One turn or mirror swaps these rows in pairs. Which row does each one swap with?
The rows were stretched afterwards, more along some directions than others.
Q647: [  8   2   3 -27  29 -15  30 -13  12   7  18  36 -11  -8   0 -25  12  -3
   6]
Q895: [-30  -8  -7  16 -22  14   9   2  -8  11 -32 -11   2  13 -27  10   4  10
  -8]
Q595: [ 17 -16   5   4  14 -20  20   7 -20  38   0   4 -41  -6 -17 -16  14   6
 -17]
Q667: [-16  15  -7  -9 -10  12  37  -2   9  13 -30   5 -21  12 -32  11  10   3
   4]
Q936: [ 11 -27   7   0   5 -27  17  -5  15  -4  17  10 -20   7   1 -16  13   1
  11]
Q720: [ 19 -15   4   8  24 -25  25  -5 -30  43   4   7 -34 -11 -13 -21   6   4
  -9]
Q42: [-25  -3  -4  -3 -13   9  39  -7 -21  -8   2  18   6  26 -38   4   2   8
  25]
Q688: [ -3 -24  15   5  -7 -22  31 -29   9  -5   9  26 -31   7 -13 -26  -3  -1
  12]
Q180: [ 14 -19   7   6  18 -19  28  -1 -22  36   6   8 -44  -3 -22 -16  11  11
 -17]
Q952: [ -9 -14  12  14 -18   7  42   3  -9  20   1  26  11  16 -39  12  -7  10
  12]
Q852: [-33 -10 -16   1  -1  15  35  -6 -12  22  -9  15   6   3 -34   2   4  17
  -4]
Q824: [-16   2   4 -25  27 -30  32 -28 -25  10  10  32 -12  12 -11 -41  -4  19
   5]
Q623: [ 15  -5   3  16  13  10  21  13 -16  56 -17   4  -9  -9 -28  17  18  20
 -27]
Q906: [-24   9 -11 -17   8  14  28 -20 -16  -4 -25  25  -1  14 -33   7   2  18
  10]
Q421: [-17  -9   1 -18  21 -25  16 -32   9 -10  -5  22 -33   6   4 -25   0   9
   4]
Q876: [-25 -21  -1   2 -10  16  26  -5  18 -21 -18  14  -4   6 -40  23  13   5
  15]
Q404: [-34   1  -4  -2   0   5  19  -9  -4   0 -14  17   4   4 -15  14   7  17
  -1]
Q60: [-29 -22   0  -5  -2  -9  32 -16   6 -16 -10  42 -12  24 -20   8  18   9
   8]
Q383: [ 14   0  -4  14  19   8   7  11 -17  51 -18   7  -4 -17 -26  17   9  11
 -27]
Q335: [-10 -27   7 -11  15  -9  19 -12  10 -16   8  16 -17   1  -9 -20   3   7
  18]
Q986: [ -5 -14  -3 -25  15 -13  26 -29   3 -20   2  31 -12  27 -14 -27  -1   0
  23]
Q19: [ -9 -17  18  -7  -2  -2  13  -6 -12  -2 -10  24  -3  12  -4 -23 -12   0
   8]
Q912: [-25  -9   0  14 -10  21  21  -8  15  -6 -24   3  -6   6 -33  17  14  -4
   6]
Q214: [ 20  -8   4  10  25 -22  24   1 -25  54   4   5 -33 -19 -14 -16   7   2
 -19]
Q128: [ 17 -11   5   7  15 -16  17  -2 -20  43  -7   3 -42  -5 -18 -15  13   5
 -20]
Q142: [ 14  -5  -8  13  14  13  14   5 -11  39 -27   2  -7  -9 -28  23  14  10
 -17]
Q321: [-10 -17   0  -1  17   0  13 -20  10 -11  -4  14 -25  -6  -7 -18   2 -13
  16]
Q545: [ 16  -3  -7   9  19   9   6  17  -4  43 -18   7  -2 -16 -28  23  11  13
 -25]
Q532: [ 17  -2  -7  11  15  15  11  11 -11  46 -26   3  -8 -14 -23  20  16   8
 -25]
Q295: [ 14  -6  -8   6  27  14   9  10 -11  38 -13  16  -2 -16 -26  20   8  16
 -24]
Q896: [-10  -2  -2 -26  27 -13  24   4 -13  23   6  36  13  -4   6 -30   1  -2
  -4]
Q355: [  4 -34  16 -10 -10   0  27 -13   6  -6 -13  30 -14  37  -9 -20   5   4
  12]
Q597: [ -7 -12  -4 -19   5 -13  16 -18 -21  13  -5  13   5  18  -6 -40  -4   6
  -2]
Q723: [-12 -21  -4   0   7 -21   4 -22   6   5 -20   8 -23   5  -8 -30  -7  -5
  -5]
Q776: [-10  16  -3  -4  -5  17  44   2  -1   9   4  14 -11  -6 -31  17  17   3
  13]
Q451: [-11 -12   8  14 -21  22  21  -4   9   4  -8  11   8  12 -21  15   7  18
   0]
Q143: [ -1 -17  -5  16 -18   7  23   2  16 -11  -9   4 -13   5 -29  29  15  -1
  20]
Q310: [ 23 -16   3   7  29 -16  22  -3 -19  47  -3  18 -35 -19 -16 -13   8   3
 -14]
Q69: [ 13 -16   2   5  24 -23  15   2 -25  44  10   8 -28 -12  -8 -20   9   3
 -21]
Q99: [ -7  -7   3 -11  25 -14  19 -18   8  -1   7  21 -27  11   3 -13  -3  26
  11]
Q258: [ 19 -21  10  19   6 -19  20  -1 -30  42  -8  -1 -36  -1 -23 -14   9   7
  -3]
Q823: [-16  -7  14   8 -28  14  23  -7  15  -1 -39  11  -2  25 -38  16  -2   5
   0]
Q473: [ 20 -13   3  20   8   3   6   7  -9  44 -30   6   1  -4 -31  18  13  11
 -18]
Q11: [-17 -22  -8 -17  18 -14  29 -24  -1  13   0  20 -23   9  -8 -39   2  12
  -4]
Q53: [-20   4 -10   5 -22   3  32 -14 -23  19 -15  -1   2  13 -45  -2  -7   6
   6]
Q747: [  9  -4 -10  14   9  14   9   8  -5  37 -23   0 -16  -9 -30  26  14   8
 -23]

Q42 pairs with Q986
Q473 pairs with Q258
Q952 pairs with Q355
Q60 pairs with Q99
Q623 pairs with Q310

